50 stands for zero in the data rows.
Some points, one per row:
array([81, 49, 63, 52, 63, 35, 26, 49, 58, 75, 41, 75, 27, 55, 69, 67, 59, 49, 46, 47, 51, 48, 46, 49, 75, 41])
array([49, 40, 37, 44, 54, 43, 63, 29, 50, 49, 39, 70, 36, 72, 48, 60, 48, 38, 37, 33, 52, 62, 24, 63, 43, 61])
array([51, 41, 56, 49, 56, 34, 68, 51, 22, 54, 44, 82, 67, 12, 65, 69, 53, 67, 62, 31, 52, 40, 34, 45, 52, 49])
array([42, 81, 66, 55, 52, 52, 43, 59, 59, 31, 38, 49, 51, 48, 58, 60, 41, 53, 61, 60, 52, 70, 33, 60, 17, 39])
array([52, 38, 60, 42, 56, 63, 63, 43, 42, 64, 41, 42, 41, 41, 17, 39, 40, 77, 48, 53, 63, 66, 69, 74, 51, 56])
array([76, 40, 60, 47, 59, 29, 54, 83, 63, 51, 54, 65, 48, 55, 75, 71, 65, 47, 42, 47, 47, 49, 19, 40, 53, 50])
array([49, 54, 43, 45, 47, 71, 63, 40, 48, 40, 53, 43, 46, 70, 55, 49, 27, 53, 46, 27, 27, 74, 41, 69, 37, 42])
array([42, 45, 66, 44, 59, 67, 48, 51, 60, 51, 46, 50, 77, 63, 22, 49, 55, 50, 55, 53, 36, 69, 38, 41, 16, 37])
array([47, 73, 47, 53, 50, 76, 72, 52, 33, 46, 57, 37, 41, 55, 60, 51, 42, 60, 42, 37, 35, 80, 40, 50, 29, 46])
array([40, 75, 57, 44, 56, 53, 39, 58, 43, 43, 59, 63, 37, 36, 43, 72, 29, 69, 65, 61, 29, 60, 50, 42, 27, 57])
array([66, 59, 94, 46, 46, 24, 59, 61, 35, 45, 56, 36, 60, 55, 54, 35, 62, 41, 64, 51, 52, 31, 58, 34, 54, 47])
array([38, 37, 23, 41, 58, 47, 54, 60, 41, 53, 50, 48, 41, 62, 34, 30, 31, 61, 62, 60, 67, 43, 94, 30, 47, 45])
array([68, 54, 75, 53, 38, 27, 58, 46, 30, 31, 48, 28, 42, 56, 38, 23, 68, 50, 58, 45, 51, 47, 63, 28, 52, 36])
array([42, 56, 45, 55, 57, 77, 45, 47, 53, 44, 35, 40, 58, 62, 46, 41, 27, 53, 56, 33, 25, 57, 52, 71, 18, 53])
array([36, 39, 34, 58, 49, 47, 34, 32, 44, 33, 56, 72, 50, 72, 27, 71, 50, 50, 67, 66, 54, 56, 61, 48, 18, 39])
array([55, 53, 55, 47, 72, 23, 52, 61, 58, 57, 69, 63, 36, 33, 81, 55, 62, 46, 85, 24, 44, 49, 37, 46, 46, 48])
array([36, 53, 53, 69, 37, 57, 66, 61, 69, 46, 48, 52, 70, 49, 65, 57, 72, 47, 23, 45, 44, 58, 52, 41, 96, 53])
array([41, 37, 46, 57, 52, 65, 48, 50, 48, 30, 34, 39, 36, 79, 48, 35, 42, 75, 43, 49, 36, 71, 48, 56, 31, 59])
array([35, 66, 34, 61, 33, 60, 47, 50, 39, 56, 50, 53, 39, 58, 36, 43, 29, 27, 46, 63, 55, 45, 24, 44, 22, 38])
array([43, 71, 49, 63, 67, 37, 47, 49, 65, 63, 47, 54, 52, 46, 80, 69, 80, 37, 39, 26, 63, 29, 48, 57, 70, 64])
array([73, 21, 56, 35, 51, 41, 56, 61, 45, 78, 57, 76, 47, 61, 71, 51, 44, 66, 37, 42, 55, 50, 48, 59, 76, 58])
array([54, 67, 12, 60, 40, 35, 29, 48, 51, 43, 43, 56, 38, 25, 60, 29, 58, 41, 71, 73, 63, 32, 52, 47, 52, 44])
array([34, 85, 30, 49, 35, 42, 46, 44, 29, 41, 46, 44, 36, 52, 63, 39, 40, 65, 58, 66, 40, 31, 62, 44, 57, 56])
array([48, 57, 63, 58, 56, 54, 58, 50, 65, 58, 54, 52, 38, 39,  7, 51, 46, 58, 22, 36, 68, 40, 66, 67, 75, 41])
array([48, 52, 66, 57, 69, 32, 33, 43, 65, 77, 58, 71, 52, 29, 77, 57, 59, 33, 45, 48, 39, 49, 26, 62, 33, 41])
array([54, 13, 78, 53, 49, 56, 44, 53, 51, 49, 54, 53, 79, 57, 32, 58, 59, 47, 43, 62, 35, 81, 59, 59, 65, 43])
array([78, 39, 59, 41, 50, 28, 52, 65, 56, 54, 50, 53, 58, 27, 59, 72, 45, 45, 62, 26, 44, 48, 20, 59, 57, 67])
array([42, 36, 49, 57, 33, 57, 63, 53, 57, 33, 41, 40, 41, 54, 64,  6, 34, 40, 52, 72, 62, 25, 46, 37, 56, 42])
array([65, 67, 51, 69, 72, 33, 42, 40, 47, 78, 62, 58, 41, 40, 65, 43, 74, 44, 43, 29, 35, 62, 41, 59, 70, 45])
array([48, 68, 69, 35, 49, 40, 49, 42, 45, 42, 46, 33, 64, 52, 74, 29, 35, 66, 67, 68, 59, 46, 70, 32, 46, 54])
array([28, 80, 54, 37, 63, 50, 44, 58, 43, 47, 41, 42, 47, 61, 39, 47, 29, 53, 57, 60, 30, 71, 65, 51, 41, 37])
array([78, 44, 24, 43, 54, 56, 42, 36, 52, 46, 40, 49, 40, 61, 38, 67, 45, 49, 55, 43, 41, 67, 43, 49, 16, 55])
array([50, 80, 54, 52, 61, 35, 53, 57, 62, 59, 49, 55, 44, 37, 77, 63, 71, 37, 40, 25, 44, 33, 34, 54, 73, 61])
array([55, 61, 24, 22, 46, 53, 57, 57, 66, 43, 40, 25, 54, 39, 49, 62, 55, 45, 54, 19, 60, 72, 70, 38, 47, 47])
array([43, 74, 79, 44, 44, 58, 58, 39, 52, 41, 58, 58, 47, 60, 34, 51, 48, 64, 57, 69, 48, 64, 35, 53, 32, 55])
array([58, 33,  9, 56, 57, 46, 75, 47, 54, 39, 49, 39, 59, 56, 53, 38, 30, 62, 78, 46, 62, 53, 63, 30, 58, 42])
Here are 12 more points, each followed by its number:
array([35, 35, 36, 65, 35, 51, 38, 45, 35, 46, 44, 43, 55, 57, 39, 17, 27, 41, 61, 47, 62, 47, 32, 63, 28, 57]) 0
array([72, 59, 73, 49, 34, 27, 54, 61, 45, 31, 58, 39, 40, 53, 51, 15, 65, 43, 69, 56, 44, 31, 58, 43, 52, 38]) 1
array([46, 56, 19, 57, 37, 54, 54, 35, 38, 32, 57, 79, 38, 63, 43, 38, 41, 61, 73, 55, 43, 42, 66, 34, 31, 52]) 2
array([33, 62, 56, 56, 40, 35, 37, 39, 68, 48, 60, 59, 31, 63, 32, 48, 44, 52, 21, 63, 64, 19, 73, 41, 62, 38]) 3
array([68, 51, 20, 28, 64, 57, 55, 39, 44, 57, 49, 29, 51, 63, 54, 81, 59, 51, 51, 37, 45, 71, 60, 35, 52, 52]) 4
array([43, 54, 62, 36, 32, 49, 58, 59, 53, 31, 62, 41, 37, 49, 67, 69, 16, 66, 47, 54, 49, 64, 53, 42, 22, 54]) 5
array([70, 74, 60, 49, 36, 28, 51, 59, 32, 44, 58, 38, 47, 46, 65, 17, 48, 61, 54, 70, 48, 36, 71, 44, 52, 45]) 6
array([40, 66, 72, 60, 51, 43, 57, 35, 70, 58, 42, 65, 38, 54, 20, 55, 36, 52, 36, 59, 52, 33, 60, 43, 77, 39]) 7
array([65, 29, 62, 55, 60, 43, 48, 61, 57, 57, 42, 57, 69,  5, 61, 72, 62, 43, 38, 35, 61, 35, 38, 62, 69, 69]) 8
array([42, 20, 52, 38, 69, 36, 40, 40, 35, 67, 42, 43, 57, 63, 39, 65, 61, 76, 34, 56, 46, 59, 75, 70, 67, 44]) 9
array([52, 38, 47, 49, 37, 57, 35, 52, 70, 44, 43, 37, 39, 38, 34, 14, 38, 40, 66, 77, 53, 23, 50, 38, 45, 57]) 10
array([28, 53, 29, 48, 33, 47, 52, 36, 48, 42, 57, 34, 44, 60, 51, 33, 37, 25, 48, 45, 59, 48, 22, 61, 28, 44]) 11
Which three of these numbered points are nearest to each point below, ignoring the 3 directions in which the first points spread most? Their numbers follow each, nearest first.
array([40, 66, 26, 66, 37, 37, 46, 61, 38, 40, 38, 27, 47, 21, 51, 37, 41, 47, 57, 80, 57, 50, 57, 28, 55, 55]) > 8 6 10
array([55, 57, 94, 60, 37, 38, 57, 49, 30, 30, 45, 26, 46, 58, 43, 34, 51, 54, 65, 47, 50, 43, 73, 44, 44, 48]) > 1 6 5
array([52, 36, 69, 45, 54, 58, 53, 39, 54, 73, 45, 45, 42, 44,  9, 51, 38, 53, 26, 45, 57, 53, 73, 60, 71, 54]) > 7 3 8
array([40, 33, 41, 51, 37, 53, 43, 42, 65, 44, 37, 29, 41, 58, 50, 24, 29, 63, 58, 76, 55, 22, 38, 45, 35, 55]) > 10 0 11
array([37, 26, 43, 52, 44, 40, 39, 53, 51, 77, 57, 42, 58, 53, 23, 44, 54, 80, 43, 46, 66, 73, 80, 59, 71, 46]) > 9 6 0
array([58, 19, 58, 56, 60, 54, 54, 32, 42, 63, 45, 40, 64, 52, 47, 71, 68, 52, 44, 51, 31, 58, 87, 58, 86, 52]) > 9 4 8
array([55, 60, 76, 56, 63, 80, 60, 60, 46, 41, 44, 61, 51, 63, 48, 51, 39, 77, 44, 23, 43, 63, 51, 70, 44, 50]) > 6 1 5
array([54, 62, 23, 25, 57, 66, 60, 60, 55, 31, 34, 29, 54, 52, 49, 54, 49, 59, 47, 33, 52, 74, 56, 43, 59, 61]) > 4 8 5
array([46, 50, 21, 25, 58, 71, 60, 40, 62, 31, 51, 27, 55, 54, 51, 49, 39, 45, 63, 31, 63, 71, 70, 39, 48, 46]) > 4 8 11
array([47, 72, 19, 57, 43, 36, 33, 33, 46, 39, 61, 74, 54, 44, 51, 43, 36, 62, 78, 60, 56, 44, 68, 40, 37, 45]) > 2 9 6
array([52, 73, 84, 62, 44, 31, 61, 63, 34, 44, 47, 39, 57, 40, 44, 20, 45, 46, 54, 63, 57, 43, 72, 43, 58, 51]) > 6 1 8
array([69, 22, 83, 50, 58, 75, 51, 48, 38, 59, 58, 61, 55, 54, 40, 64, 58, 49, 20, 61, 52, 68, 42, 43, 64, 39]) > 6 8 1
array([44, 50, 30, 54, 33, 47, 53, 34, 53, 44, 39, 49, 41, 80, 42, 42, 44, 26, 43, 50, 44, 66, 33, 45, 35, 57]) > 11 0 2
array([29, 80, 57, 54, 43, 72, 42, 39, 57, 40, 61, 61, 71, 47, 27, 74, 60, 43, 45, 60, 55, 50, 52, 41, 28, 55]) > 3 7 8
array([69, 25, 38, 61, 44, 54, 61, 42, 50, 70, 53, 73, 67, 78, 30, 68, 57, 43, 46, 30, 51, 45, 48, 50, 50, 67]) > 2 0 11
array([45, 55, 59, 45, 54, 26, 43, 49, 64, 84, 48, 69, 54, 35, 73, 63, 70, 51, 26, 46, 53, 55, 50, 55, 84, 47]) > 9 3 7
array([68, 69, 79, 47, 33, 41, 40, 53, 48, 28, 55, 38, 39, 40, 56, 20, 45, 53, 68, 56, 64, 28, 58, 44, 60, 35]) > 1 6 10
array([24, 41, 38, 57, 61, 68, 61, 58, 43, 53, 38, 47, 41, 64, 51, 26, 42, 70, 42, 63, 49, 45, 29, 61, 16, 44]) > 0 11 10
array([55, 62, 24, 29, 46, 64, 67, 47, 65, 34, 49, 27, 54, 43, 61, 69, 42, 57, 52, 20, 48, 70, 57, 37, 48, 49]) > 4 5 8
array([61, 35, 47, 48, 43, 52, 67, 29, 52, 82, 61, 46, 62, 43, 72, 37, 55, 45, 33, 39, 59, 49, 46, 39, 93, 46]) > 11 0 4
array([58, 17, 42, 58, 43, 60, 40, 45, 58, 81, 53, 54, 61, 52, 24, 60, 59, 59, 27, 48, 54, 61, 88, 63, 70, 42]) > 9 2 3
array([49, 61, 82, 52, 31, 67, 58, 62, 58, 49, 62, 35, 41, 53, 57, 68, 32, 60, 58, 42, 59, 78, 49, 42, 23, 42]) > 5 6 1
array([44, 45, 83, 40, 36, 68, 50, 43, 81, 35, 68, 55, 66, 41, 53, 64, 23, 39, 43, 37, 57, 59, 48, 61, 58, 41]) > 5 8 10
array([61, 41, 73, 60, 61, 40, 60, 71, 57, 74, 46, 64, 45, 34, 80, 54, 53, 43, 43, 26, 47, 46, 20, 43, 56, 66]) > 0 8 5
array([40, 73, 13, 62, 44, 37, 47, 42, 50, 46, 42, 73, 55, 32, 53, 30, 44, 47, 73, 59, 51, 44, 46, 26, 42, 51]) > 2 8 0
array([54, 64, 25, 35, 46, 70, 68, 44, 51, 30, 54, 37, 57, 54, 58, 66, 55, 45, 63, 31, 63, 71, 71, 38, 47, 64]) > 4 2 5
array([52, 73, 20, 56, 32, 35, 35, 34, 42, 48, 42, 69, 34, 41, 39, 31, 55, 52, 74, 57, 44, 34, 56, 44, 44, 52]) > 2 10 0
array([47, 54, 11, 54, 48, 33, 45, 52, 38, 29, 43, 44, 57, 18, 58, 44, 52, 58, 71, 79, 61, 48, 62, 28, 46, 43]) > 8 9 2
array([71, 42, 36, 47, 46, 30, 31, 62, 58, 29, 63, 36, 54, 53, 30, 31, 54, 54, 54, 81, 49, 32, 63, 27, 57, 42]) > 10 1 6
array([62, 61,  0, 27, 51, 72, 53, 54, 57, 40, 49, 39, 52, 40, 72, 61, 52, 57, 50, 61, 51, 45, 67, 58, 59, 45]) > 4 8 9
array([67, 44, 38, 19, 54, 52, 58, 36, 47, 37, 53, 52, 54, 36, 49, 81, 46, 36, 58, 69, 42, 27, 39, 64, 31, 46]) > 8 10 4
array([35, 36, 51, 41, 56, 65, 68, 51, 54, 55, 61, 54, 48, 66, 37, 47, 29, 42, 29, 44, 40, 73, 35, 68, 27, 49]) > 11 0 6
array([43, 59, 73, 44, 54, 57, 63, 44, 72, 64, 42, 53, 32, 48, 17, 39, 48, 44, 32, 33, 51, 39, 75, 64, 58, 55]) > 7 3 10
array([40, 67, 51, 62, 58, 57, 61, 47, 45, 37, 54, 41, 38, 48, 34, 49, 32, 72, 48, 54, 27, 48, 34, 71, 19, 38]) > 6 1 8
